Where one turn sends some rows of the set: a few examples, then the rows asked:
Z_13: [ -2  16   9   0   6   6  13  -4   1 -17  10   0 -17   5   9  -1   2 -12
  -2 -12   8  -3 -18  -6  -6   1   8  -1 -13]
Z_927: [ -7   0  -5   7   7 -13  12   1  -4   0  18   1   0 -10  -7  15  10  -5
   7   2  -1  17  -7  -7   2  10  -2   2  -3]
Z_788: [  0   6  15  -5  13   2   9  -9   6 -12  12   4 -22   0   5  -2   8  -1
   4   1   4   9 -16 -13  -8   5   2   6  -9]
Z_527: [-14  -4   1  -3  -4  19   5   8   1  -5   2  12   0   4   4  -6  12  -3
   3   5  -4   2 -15   1  -8  -1   0  -8   0]
Z_231: [  8 -11   1   7  10  -8   5   1   0   9  -6   0  -9 -14  -1  -7 -16  -7
   0   1  -4  -4   2  -8  -3   0   6   1  -2]
Z_170: [  5   2  19   4  11   8  14   1  -5 -10   7  -3  -8  -5  10   0   0 -10
  -8  -4   9 -15 -19  -2 -13   2  13  -6 -15]
Z_215: [ 13  11   7   7  -4   4   4  14  -2 -15   3   8   3 -14   0 -12   8  -6
  -7  -6   2   7 -16  -1  -6 -11  10   6  10]
Z_902: [ -4   1  16   2  -4   4  -3  12  -2   1   0   5  -4  -8   8   1  18   9
  -1   7  -4  -6  -7   5  -2  -4  12  -2 -10]
Z_66: [-18   9   7  13  -5   8   5   3  -7   1   8  15   4   0   1  -7   3  -8
   5   6   9  -4  -8   6 -10   9  16  -5 -13]
Z_34: [-11  13   6   8  -5   1   0   9   0  -1  10  12  -9   3  -6  -7   4  -3
   9  -1   6 -12  -1   3   4  -2  12  -9 -16]
Z_596: [  1  -6  -1   9   6  -9  15   1 -12   0  14   0   6 -16  -6  10   4  -5
  15   7   3  16  -8  -5   3  10   9 -10   1]
Z_371: [  1   4  -1   9  -3   4  11  13   2  -7   4   7  17  -9  -2  -8   5 -16
  -6  -2  14  -4 -22   2  -3  -8  10   5   7]
Z_128: [  4   0  -5   0   7  -7  11  -4   3   5 -10  -3  -9  -7   3  -6 -11  -5
  12  -3  -4   8  -3  -7   5  -6   8  -2   5]
Z_755: [  7   3   4   8  -1  -4   5   7   4  -5   9  18   3  -9  -7  -6   5  -1
   3   5  13  17 -14 -11  -3  -4  12  17  10]
Z_163: [ -7   5  -4  10  11  -9  12   6  -2  -8  20  -1  -9 -13  -6   5   9 -11
  -4  -5  -6   9  -2  -5  -2  14  -7   3  -7]
Z_928: [  1  -4   7  -1   1  -2  15 -11   1  -3   9   8  -3   1   4   1  -7  -6
  11   6  19   0 -27  -8  -2   3  10  -7  -9]
Z_455: [  2   5  -1  11   5  -3  16  10 -11 -14  14  -2 -15 -15  -1   1   3 -12
 -11  -9 -10   5  -1   1  -3  11   3  -3  -3]
Z_720: [ -2   2  18   1  14  -6  11 -11   9   1  13   2  -8  -5   4   2   3  -1
   7  11  16  -1 -17  -8  -3   6   8   4 -16]
Z_797: [-8 -7 13  8 -2  4 -2  9 -6  5  6 16 -9 -4  3  5  9  6 -5 12  4 -3 -5 -3
 -9  4 19 10 -9]
Z_95: [ -4   6   6   8  23   2   4   0  -7   6  -6  -8   6  -9   6   0   1 -10
   5  -4  -7  11   1  -9 -16   2   3   4  -4]
Z_184: [-10  -8   0  -3  -3  13   3  12   4  -4   8  19 -14   8  -6  -1   6  -1
   5   3   2  -4  -6  -9  -2   0   5   0  -1]
Z_166: [  3   1  -4   8  10   4   2   0 -11   2  -4   4   0  -1   4   2 -10 -15
   0 -15  -5  13  -5 -13 -19   4   4   2  -2]
Z_851: [  4  -5  -6   8   1  -1  24  13 -14 -13   8  -4  -5 -15   1   5  -1 -12
  -9  -3  -6  -2  -9   3   2   3  11  -8   3]
Z_133: [  4   0  10  14   9   2   8   9   2  -2  10  12  15 -18  -6 -14   3  -9
   3  12  16   0 -11  -2  -6   1  11  10   5]
Z_687: [ 12 -13  16  -2   5  11  13  -4  -7  -9   5   5  -6  -4   7  -3  -5  -3
   2   4  10  -3 -25  -8 -10   0  10 -10  -3]
Z_573: [  4 -11  -3   7   8  -1  24  11 -14  -5   9  -4   6 -15  -4   5   0  -9
   7   6   2   0  -7   1   4   5   9 -13   3]
Z_524: [ -3  12  -1   6   6  -5   7  12  14  -6  12  10   2  -4 -10  -3   9 -12
  -2  -6  15   0 -11  -8   3  -7   5  17   2]
Z_716: [ -7  12  -3   4  17  -5  11  -4   2   7  -9 -12   3  -5   6   1  -3 -12
  11  -5  -1   4  -1  -4   1  -5   8   0  -5]
Z_129: [  1  -5  -6  12   9  -7   5   2  -6   9  -1   2  -1  -4   0   3 -18 -18
  -6  -9   2  -5  -5  -8 -10   3   5   4  -8]
Z_918: [  7  15  13  12  11   0   2  16   7 -11  10   6   1 -15  -8 -15   9 -10
  -3  -4   7  -5  -3  -5  -2  -5   4  10   1]

Z_133 turns into Z_755
Z_184 turns into Z_34
Now find these:
Z_716 turns into Z_95
Z_596 turns into Z_927
Z_720 turns into Z_788

Where one turn sends some rows of the set: a few examples, then the rows asked:
Z_880: [ -7   2  -2   8   5  -9  12   0  13  -2  -2   6   7  -1   1  -8   8   9
   7   3  -3   3   4 -12  -2   9 -11  11   2]
Z_194: [  1  -5   1 -14   3  -2  -8  -3   6   5  -7  10  -2   3   0   6  -4  13
 -17   2   4   6   3   3  -2   3   7  -5 -13]
Z_147: [-11  -2  10   9  -4  -2  -4  -4   4   9   6  -9  -5 -13  -4   1  -6  -2
  11   1   2  -5   5 -10  10  -3   5 -11 -11]
Z_719: [  1   6  -1  -3  -3   5   2  -3  -9 -13  -4  10 -10   3 -15   7  -7  11
   0 -10  -5  12  -9   5   0   2  -1  -7  -3]
Z_736: [  9   3  -7  -3 -12   6   4   0   0  -6  -4   6   0  -5  -3   8   0   3
  10  12  -7   7   6  10  -8  -6 -12 -10  -2]
Z_198: [  4 -13   3   0  -1 -13   2   5  18   3  -5   6  -4  -2  10   0  -2   9
   3  -4 -10   7   0   6   4   4  -5  -9  -2]
Z_721: [  6   6   5  -9  -7   5   3  10   3   7   3   4  -5   5  -5   3   1  -5
  -3  12  -1  -6  -3   3 -16  -1  -5  -2 -19]
Z_901: [ -6  -1  -4 -16  -1  10 -11  -2   5  16  -7 -10   0  21  -7   7  -2   6
   6   9  -8  -2   0   1   4   0   2  -2   7]
Z_884: [  5   3   5  -8 -10   3  14   0   3  -5  10   7  -9   7   0   8   1   7
   5   0   9   6  -8 -12  -1  -1   3  -4 -13]
Z_18: [  0   6   0 -14 -10   2   1   5  12   4  -2 -17  11  -6  -8  -5  -2  10
   0   0  -4  -6 -17  -1   0   7  -4  -8   3]
Z_693: [ -1  -3  -3  -8 -12   8   1  -3  -1  -1   5   3   2  -8 -15  -3 -13   2
  12  -6  -1  -7   1   4  -5   5   2 -15  12]
Z_144: [  5  -2   3   2  -1   9  -5   9   2  20 -14  -1  11  -1  -3   5  -6  11
  -8  14  -5  10   3   4  -6  -4   4   1  -1]
Z_748: [ -1   1   8   5   2   2   6  11  15   5 -12 -11   9   1  -4   2   3   9
   4   0 -19   4 -13  -1  -4   4  -5   4   0]
Z_407: [-12  12   7  -1  -2  -1  -3 -11  -2 -15  -2   1  -5  -3 -11  -1  -3  -7
   6  -8  -6 -10   4   3  11  -3   3  -7  -3]
Z_793: [ -4 -17   0  -3  12  -2   2   3   2  -4   8   6  -7  -3   3 -16  -5   2
   6  -7   3  -4  11   2  -1   9   2   6   1]
Z_948: [ -7   1 -11 -11   5  -3  -7 -16   8   9  -2   0 -11  15   6   7   2   3
   3  -5   5   5   2  -3  12   1   3   0   6]
Z_234: [-2 12  2 16  8 -3 -1  4  0 11 -3  1  3 -6  3  0  2 11 -7  9 -2 13  7 -9
 14 -5  0  6  1]
Z_597: [  2   4  -4  -4   3  -4  10  -4   0  -5  -5   9   9   6 -11   1   1  11
  -8   1   8   5  -9  -9  -3  14 -10   8   4]
Z_806: [-10  -1   7  22  -3  -4   1  -3  -5   7  -3   1   1   2  -2   8  -3 -14
   2   4   2   3   3   0  -3 -10   7   5  -6]
Z_858: [  2 -18  10  -1   5   5   1   9   2  -6  -5  -6  -3   9   2   0  -7   2
   4 -11  -9   3  -8  12  -2  -3  13   2   1]
Z_611: [ -4  -2   8   6 -10   8   5   6  -4  11  12  -5  -2   4 -15  -5  -1   4
   7  -9   6   0 -12 -10   1   3   6 -11  -1]
Z_418: [ -7   7 -14 -11   4   3  -9  -1   3  17  -1   5  -7  11  -1   1  -8  13
   3   4   0  12   1  -6  12   8  -6   8   6]
Z_141: [ -2   1  -1  -7   3   4   0  -5  -4 -12 -14   0   4  -1  -2  -1   4   4
   3  19   4  -4   4   3  -9  -9   1  14  -6]
Z_590: [  0  19  -1   4   6   9   1   2  -4   0  -5  -2  -3 -10 -12  -1  -2  -6
  -1  -1 -13   7   3   8   4   5 -16   0  -7]
Z_214: [ -5   6 -12  -9  12   2 -18  -1   6   9   6  -1  -7   2   7   1   2  -2
   6   3   3  -2   5  -4  15  -2 -10   6   3]
Z_530: [  2  -3   6   1  -9 -16  -1  -4   6  -8   2  -7  -1   5   6   2   2   5
  -1   1  -3  -1  -2   2  20  -5   0 -16   3]
Z_989: [ -3   8   4   9   1   5   0   5   2   2  11 -15  11   0   2  -4  10   0
   2   9   0  -6   5  -9   6 -13   6   2  10]
Z_706: [  2  -6   1   1  15   0  -7   2  -9   6  -4  -4  -4 -10  -6 -13  -9  -2
  -4  10   0  -6  14   8   5   6  -5   2  -1]
Z_364: [  1   6   0   5   7   2   7   3   0  14   0   5  -4  -9  -2   8 -15 -10
  -6   3   2   8   2  -2  -9   7  -2  11 -11]
Z_561: [ -6   6   1  -7   8   0  -2  -2   4  -2  19  -8   0  -1  -1  -8   4   2
 -10 -10   9  -9   2 -11   7   4   7  -2   3]
Z_112: [-11  -3   8   0  10   7   4   5   2 -12  -2  -9   5   5  -6  -9   7   1
  11   4  -8 -11   2  -4  -7  -1   5  16  -3]
Z_675: [  1  -9   0 -15  -3   8   1  -2   3  -2   7  -3   9  12  -3   4  -1   3
 -11  -6  10  -3  -4   1 -11   0  16  -3   4]
Z_469: [ -3   4  -7  -4   3  11 -11   5  -2   5  -1  -3   5  21   0  10   2   1
   9  13  -4   4  -2  -2   8 -11  -3  13   9]
Z_876: [  2  -6   2  10   2   2   5   1 -10   1  -3 -13   0  -1   2  -5 -12  -2
   0  -6   2  11  -5  10   9  -5  12   3  14]
Z_654: [ -1  -2  -7  -6  11  13 -10  -2   0  14   1 -11   1  16  -4   7   2  -8
   4  -5   1  -3  -6   0   4  -1   1   4  17]
Z_64: [ -2   9  -4  12  -6   6  12  -8  -3  -3   0   2  10  -3  -5   0  -4 -14
  10  -2   0   4   9   4   0  -2  -3   2  13]

Z_706 turns into Z_876
Z_806 turns into Z_147
Now find these:
Z_144 turns into Z_234
Z_214 turns into Z_654
Z_407 turns into Z_693
Z_198 turns into Z_748

